Rotation paths and how fast each direction turns (deg/step):
Each turn is a multiple of 5 degrees from 10 to 175, or 0.
Each row of a path follows its step; steps can be skipped.
Path 1:
step 0: [-2.88 -0.50 -1.25 -1.19 -2.66  2.47  3.58  0.92 -3.09  0.66 -3.19 -1.52
 -0.57 -1.14 -0.35 -0.22  0.92  2.48 -0.56  0.96 -1.39  5.32 -4.05  2.09
  1.55  1.63 -1.52  1.94  1.88 -0.09  1.78 -0.15 -4.41 -1.10  2.27 -1.68]
step 2: [-0.58  3.53  0.64 -0.79  3.24 -1.56 -0.26  0.48  3.61  1.86 -0.14 -1.50
 -0.46  1.13 -1.83  5.93  2.30  0.43  2.18 -1.38  0.51  3.56  0.29 -1.99
  0.24 -0.89  4.35  1.28 -2.53  1.90 -0.82  1.47  0.37 -3.38  2.54 -0.34]
step 3: [-2.81 -1.37  0.15  1.48 -2.74  2.67  2.50 -0.03 -0.12 -2.72  1.20 -3.64
 -1.14  3.47  1.34  0.22  0.17  0.35 -1.14  1.75 -0.87 -0.41 -0.16  0.41
  0.53  0.16 -0.92  0.84  1.63 -3.79 -0.89 -5.84 -2.65 -3.08  0.86  4.68]
step 4: [ 1.62 -0.21 -2.13  1.09 -0.83  2.45  0.85  0.35  2.51  2.28 -5.62  1.07
 -1.37  1.31  3.69 -2.93 -1.93 -0.93  2.70  0.64 -1.23  2.88  4.30 -1.39
 -1.96  0.74  1.76  2.09  2.19  0.80  0.63  2.73  1.57  2.60 -2.32 -0.50]
step 5: [-2.30  0.27  1.17  2.68  1.01 -2.52  0.14 -0.95  1.84  0.73  0.23  0.24
  4.80 -1.82 -3.45  4.59 -0.43 -1.07  0.56 -0.77 -1.37  3.54 -3.42  1.11
 -0.15  2.83  0.27 -1.51  3.39  1.45  0.20 -0.80  1.03 -3.56 -3.75 -0.14]
step 6: [-1.27  2.22 -3.03 -0.51  0.07 -0.33  2.81 -1.07  1.88 -5.48  0.89 -2.43
 -1.10  0.62  3.10 -0.30  0.68  2.88 -0.14 -3.74  3.55 -1.63  0.75 -1.74
  3.14 -0.85  0.16  0.35  2.67 -4.24  0.58  1.26 -2.90 -0.76 -0.29 -1.29]
step 10: [ 0.92 -3.05  2.78 -2.39 -0.02 -4.05  1.19  0.78  1.22 -0.65 -0.01  0.15
  0.97  0.41  1.42  2.01 -0.70 -3.32  3.18 -3.99 -1.42  0.37  0.32 -0.61
  1.04  0.43  0.63  0.59  4.19  3.15  0.29  1.44  1.48  1.95  4.92 -3.79]
step 12: [-1.41  3.60  0.30 -3.92 -2.45  2.78 -0.35  0.43 -1.98  0.79 -5.30  1.69
 -1.28 -0.61  3.15 -1.33  3.04  2.51  2.25  2.32 -1.49 -1.11 -3.56  0.21
  0.66 -0.61  1.42  2.97  0.24 -1.79 -0.32 -0.64 -1.58  1.05  1.28 -3.36]
step 13: [-1.04 -3.10  1.24 -0.64 -5.86 -2.52 -0.68  2.43 -0.52  2.89  0.06 -0.06
  0.09 -1.92 -2.87  0.53 -1.02 -2.06  3.69 -1.84  2.94  1.04  1.17 -1.37
  0.38 -1.24  1.24 -2.05  1.49  4.36 -0.71 -3.81  1.17  0.99 -0.85  2.41]
[-1.04 -0.63  0.09  0.45 -0.65 -0.84  0.54 -0.79  1.24  0.14  0.20  0.37
 -0.96  1.20  0.05 -0.61  0.56  1.59 -1.49  0.39 -0.24 -0.27 -0.53  0.03
  1.19  0.38 -0.73  0.36 -0.43  0.57 -0.20 -0.03 -0.39  0.28 -0.68 -0.24] : 130
[ 0.35 -0.71 -1.57 -0.62 -0.71 -0.21 -0.11 -1.28 -0.54  0.15 -0.27 -0.25
  0.98  0.50 -1.03 -1.03  0.29  0.17 -0.61 -1.21 -0.33 -0.50 -0.48 -0.15
 -0.24  0.08  0.40  0.33  0.85  0.27 -0.58 -0.48  0.90 -1.19  1.01  0.61] : 145
[-0.25  1.37  1.10  0.49 -0.06  0.44 -0.99  0.19  0.42 -0.35 -0.78  0.52
  0.84  0.62 -0.79 -1.14 -0.68  0.11  0.12 -0.33 -0.87 -0.14 -0.26  0.20
  0.32  0.42  1.30  1.07 -0.91  0.51  0.41  1.35 -0.64 -0.36  0.58  0.00] : 145
[ 0.45  0.54  0.13 -0.38 -1.09  0.31  1.51  0.19  0.36  0.08 -1.05 -1.41
  0.81  0.31  0.16  0.21 -0.08 -0.03  0.28 -0.49 -0.62 -1.80  0.65  0.45
 -0.47 -0.56 -0.73  0.27 -0.68  0.79  0.56 -0.13  0.61  0.91 -0.60 -0.56] : 125
[ 0.36  0.11  0.20 -0.10 -0.62  0.07  0.45  0.29 -0.04  1.06  0.37  0.57
 -1.05  0.07  0.21  0.13 -1.96 -0.35  0.05  1.12 -0.33 -0.55  0.97 -0.35
  0.99 -0.17  0.34  0.95 -0.26 -0.01  0.10 -0.93  1.08 -1.59  0.06  0.60] : 70
[-0.95 -0.36  0.46 -1.16  0.73 -0.46  0.14  0.16  1.35 -1.20  0.96 -0.55
  0.51  0.34  1.04  0.11 -0.06 -0.57 -0.50  0.00  1.04 -0.31 -0.17  0.47
 -0.43 -0.99  0.04  0.37 -0.77 -0.15 -0.38  0.87  0.97 -1.21  0.84 -0.27] : 85
[ 0.04 -0.33  1.32  0.25 -0.57 -0.01 -0.68  0.17  0.40 -0.52  0.47  0.67
  1.04  0.08  0.09 -0.08  0.52 -1.21 -0.81  0.43 -0.46 -1.23 -0.58  0.38
 -0.77  0.66  0.26 -0.92  0.00 -0.27  0.00 -1.54 -0.30 -0.49 -1.32  1.08] : 175
[-0.57 -0.71  1.21 -0.95  0.52  0.20 -0.03 -0.51 -0.23  0.00 -0.78  0.11
 -0.82  0.10 -0.48  1.39 -0.95  0.73  0.09 -0.27 -1.84  0.23 -1.12  1.04
 -0.54 -0.89  0.20 -0.73  0.62  0.29 -0.14 -0.32 -0.04 -0.36  0.33 -0.53] : 145
